Named moves, each a turn or a mirror, and the order they were made in; the first pair answered
M (before -> after):
[  6.3 -13.5 -10.9  -1.3   1.1   2.6  -0.9  -1.7  10.6  10.6 -23.5  12.4
   7.2  -4.5   6.2  -3.4   7.8  -8.6  -4.8  -7.1   0.8  -8.4  -0.8 -11.6
   8.0  -0.3   5.6   0.7   8.3 -10.4   8.6  -2.9  -4.0   1.5]  ->  [  9.8 -13.5 -16.7   7.7  -5.3   5.3   4.8  -6.8  14.4  10.1 -11.2   4.8
   7.5   1.5   4.9   5.5   6.1  -6.5  -3.8  -8.5   2.4  -6.0  -6.8 -13.8
   5.7   2.6  -1.3   2.6   7.9 -13.1   7.9  -3.3  -5.1   0.8]
[-22.6  20.8   0.2  23.1   2.4   8.6  -2.6   4.3 -28.8   3.9  -6.7 -10.7
  -3.5  -9.4  11.4  -0.1 -13.7 -21.9  -0.9  -4.3  -3.3   6.2  14.9  -7.0
  17.7 -16.0   6.5 -15.9 -11.0  16.3  18.2  36.3  10.6 -18.4]  ->  [-18.7  17.6  -8.3  33.9  -4.9  12.3   2.7   0.0 -22.0   6.5   6.5 -19.2
  -2.9  -4.2  11.7   7.9 -12.3 -19.6   0.6  -7.3  -1.0  10.6   7.9 -10.6
  16.9 -14.5  -2.0 -15.3 -14.2  15.9  16.3  35.9   8.1 -20.5]
[-11.9   4.3  10.5   2.9   1.2  -0.6 -21.6   7.2   2.8   2.3  15.7  -8.6
  -4.7   0.3   3.6   3.1  -1.4  -5.9  -5.8  -9.1   2.6   9.7  16.0   3.2
  13.4 -22.0   1.2  -3.3   5.0   3.4  11.4   9.7   0.4  14.7]  ->  [ -9.8   2.8   6.6   6.6  -1.9  -1.2 -18.7   5.0   5.4   2.5  21.7 -13.5
  -4.8   3.9   2.8   7.8  -1.7  -5.6  -5.0 -10.0   3.6  12.3  11.7   1.2
  12.0 -20.3  -2.7  -2.0   3.8   4.0  10.1   8.4   0.5  13.8]
A (before -> after):
[-20.0   4.7 -17.4   0.0   6.7   2.7  19.4   7.6  21.5  -3.0 -15.6   9.5
  -1.0  13.9 -10.3  21.2  -9.5 -16.2  -4.9   9.8  -1.7 -18.2  -1.2  -9.8
   5.5  10.5   5.4  -6.3  10.6 -29.1  -5.9  -5.2 -13.9  16.7]  ->  [-10.6  22.2  -7.4   7.3  -3.1   4.1  15.9  -2.3  17.9  -7.7  19.9  -5.8
  -9.5  21.9 -20.9  24.4  -5.2  -3.4  -5.8  -1.5  -0.3  -2.0 -21.0  -6.1
   3.4   3.5 -19.8   4.7   4.8  -8.7   3.2 -20.5  -8.0  16.5]
[ 17.0   0.6  -3.2 -18.4  -2.7   3.9   2.7  -0.7 -11.8  14.1 -31.4  19.2
 -14.5   7.8 -11.2 -28.5  -2.3 -14.5 -19.2   8.3 -15.8 -11.8 -17.5  -3.9
   9.8  11.5  -2.9   5.2   0.3   5.6   2.1 -27.6   6.2 -26.5]  ->  [ 24.0  -1.5 -15.3 -15.0  -5.1   3.6   8.0  -1.1  -3.9  15.4 -28.4  18.9
  -9.2  15.9  -9.8 -22.7  -2.4 -15.0 -21.3   9.4 -12.7  -9.4 -18.0  -5.4
   6.2  19.6  -1.1   8.1   1.2  -1.4  -4.9 -28.0   3.1 -25.8]
[  9.6   0.5 -18.3   3.5  -3.2  10.5  14.0  -5.5  14.2  11.2   3.2  -3.2
   3.7  16.4  -7.3  15.7  -8.6   4.3 -12.0  -7.2  -4.8  -5.5 -11.2 -16.3
  -8.7  13.1  -7.5   9.5  -6.2  -7.5 -11.5  -6.4  -4.7 -14.5]  ->  [  0.2  13.2   9.2  -4.3  -0.3  10.2   1.7 -10.2  -4.5   9.1   9.8  -9.9
 -14.3  -0.2 -13.5   2.0  -8.0   9.7  -9.4  -8.8 -10.3  -1.8 -16.2 -13.6
  -0.1  -7.9 -18.8   8.9 -10.8  14.6  10.9 -10.8   7.1 -20.1]
B (before -> after):
[  6.4  -4.9   2.0  -4.5   7.1 -10.4 -11.3  17.8  -5.5 -16.4  -0.7   7.6
   0.9   5.4   1.7   0.4   1.6 -11.8   0.4  -1.4   0.7   5.3   6.1  10.8
  -7.9   1.2   3.3  -8.6   0.1  -0.4  -5.3   4.2  -1.5  14.8]  ->  [ 14.1  -2.9  -3.8  -6.0   3.7  -5.6  -4.8  15.4  -1.7 -12.7  -0.6  11.4
   2.7  14.1  -3.2   0.4  -2.8  -9.0  -5.7  -3.6   2.1   6.0  -5.1   7.3
  -5.6  11.1  -1.1  -0.1  -6.5   3.5 -12.3  -6.4  -1.7   6.7]
[ -0.3  -7.4  -1.6   9.1   0.3  10.1   3.6   2.9   0.0  11.5  -8.3  -3.0
   0.0   5.4  11.9   3.7 -11.9  -7.2   4.3   3.3  -2.6  -6.8  13.4 -11.3
   2.7   9.2   7.3 -11.0   3.5  -4.4  -6.4  14.7  -4.9   4.1]  ->  [  6.2  -3.6  -4.2   6.3  -3.9  14.2   9.9  -1.2   0.0  13.9  -5.3  -2.3
   2.5  12.3   3.3   4.0 -15.4  -3.9   0.7   0.7   0.0  -4.4   2.0 -15.8
   4.6  14.7   2.4  -3.6  -4.9   2.4 -13.2   5.1  -2.7  -3.9]
[  0.4  -6.6   6.4  -7.1   0.0   3.6 -17.2 -21.1   2.7 -11.3  -7.1 -14.9
  17.4   7.9  -4.3  -0.5   2.4 -29.6   2.8   6.4  11.2   0.0  -0.8   8.6
  -6.5   8.0   8.5  19.2  -5.0  11.9  -2.1  -4.3  -2.3 -11.9]  ->  [ -3.3  -3.2  13.2  -4.7  -0.7   4.9 -17.4 -21.9  -1.4 -12.0  -4.6 -18.3
  12.4   5.5  -4.5  -2.1   1.6 -28.8   4.8   3.5  11.1   2.0  -3.0   8.5
  -4.8   3.3   3.0  17.9  -5.8  14.9   2.5  -3.8  -0.2 -12.4]
[-17.3 -17.8 -14.3   6.5   3.6  22.5   8.2   6.5 -11.6  38.0   8.9 -12.9
  -2.0 -15.6  14.0   0.4 -10.2   3.0   8.9  30.3   3.0 -24.7  -3.6 -19.5
   4.9  20.7 -13.7 -14.4 -11.1   3.1  -0.7  -3.4   4.4 -11.7]  ->  [-21.5 -17.4 -12.8   7.5   6.6  20.5   6.0   7.9 -10.9  37.3   8.2 -12.1
  -3.0 -20.3  17.0   0.7  -9.4   2.2  11.3  31.6   2.3 -25.4   0.3 -17.8
   5.0  18.3 -10.4 -16.9  -9.5   1.7   2.5   2.4   5.0  -8.3]
Then:
(two moves a pair)
[ -8.0  13.4  14.9  -3.2   4.8  -6.0 -14.4  -5.0 -15.9   1.6  -8.9  15.0
  -3.0  -4.4  17.5 -13.7   8.0  -7.0   2.0  13.9   7.8   0.7  11.6  -7.7
   1.6  -2.5  16.6 -20.9  13.4   7.9  23.2   1.0 -22.4  11.4]  ->  [ 10.3  16.8  -2.2  10.2  -7.2  -6.2  -4.7 -12.5  -1.4   0.8  23.7   5.2
   3.2  22.2  12.5   4.8  11.1   0.2   0.7   2.5  15.4  14.5  -9.4 -11.0
  -7.1  10.7  -4.2  -6.5  10.7   7.0  10.7 -12.9 -26.6  14.1] => A then A
[ -1.7 -14.2 -14.0  -2.0 -16.8   4.5  15.0  14.2   9.4   9.5  -2.3  17.2
  27.0  26.2   3.1   3.0  -9.8   0.4 -12.6   8.9   5.4   9.0   9.9  10.4
  -1.5   7.2  12.7  -6.1  -9.0 -17.2 -13.3  -0.9 -23.8  11.1]  ->  [ -8.9   0.1  17.1 -23.2  -9.3   5.4   5.0  13.1 -13.4  10.9 -12.8  23.7
  12.4   9.3  -8.7 -22.2 -14.9   7.9 -18.0   6.8  -2.6   6.0   0.5  11.5
  13.2  -4.8  10.6   0.0 -20.9  11.0  -1.5 -16.2 -10.6  -4.6] => B then M
[  1.6  -5.3   0.3   8.2   4.0   1.4 -13.8 -10.6  -8.3 -18.8   6.9   3.6
   3.9  -0.2  -9.6   2.2   7.6  -2.7  -2.6  -2.1  16.5   6.0  -0.9  17.0
  -8.9 -18.8  -8.0  -1.1   7.5  -5.4  11.1   1.2  -1.4  37.6]  ->  [  1.0 -10.5  -7.0   7.7   5.7   0.7 -11.8  -7.2  -3.9 -14.9  -3.8   7.5
   9.3  -0.5  -4.9   4.7   6.8  -7.9  -3.0  -1.8  15.5   0.4   4.9  16.0
  -9.4 -13.0   1.8  -3.7  10.7 -15.3   5.7   5.6  -4.1  38.3] => A then A
[ -1.3  18.5  13.6  -2.3   1.9   3.8   5.6 -15.9 -22.9 -10.6   8.0  -7.3
 -21.0 -13.5  -4.6 -15.9  14.0  20.7   0.5  -2.5  -6.5  -9.2 -19.4 -12.7
   9.4 -19.5 -11.1   8.8 -14.6   8.0  12.6  -6.7  10.4 -11.8]  ->  [  3.7  -9.5 -22.6  10.2  10.5  -4.9  12.0  -3.8   1.0 -13.9  -7.0   6.2
   4.7   1.8  17.6   2.1  20.5   0.7   7.5   5.7   3.6 -15.9  10.7 -10.7
  -8.5  -2.4  16.9  -2.7   7.1 -39.3  -5.9  20.5 -10.5  15.8] => B then A
[ 20.5  12.1   5.0  30.8  -3.5   0.4  -9.2   2.5  -2.8  14.8  25.3  -4.9
  -2.1  15.7  16.4  -7.8   2.4 -15.0  16.4 -12.8  24.3   5.3 -12.7 -26.3
 -14.6  -8.4  -0.9  -1.3   3.4   4.8  -4.5   0.0 -16.7  -6.9]  ->  [ 18.0  10.2  15.3   7.5  13.5  -4.7 -17.9  10.9  -7.8  14.6 -10.2  20.6
   4.5  10.0  14.8 -26.7   1.4 -22.5   8.4  -8.5  25.0  -5.9  -2.3 -20.4
  -9.8  -5.4  17.9   0.8   3.1   6.7 -10.6  -7.1 -15.3  -8.4] => M then B
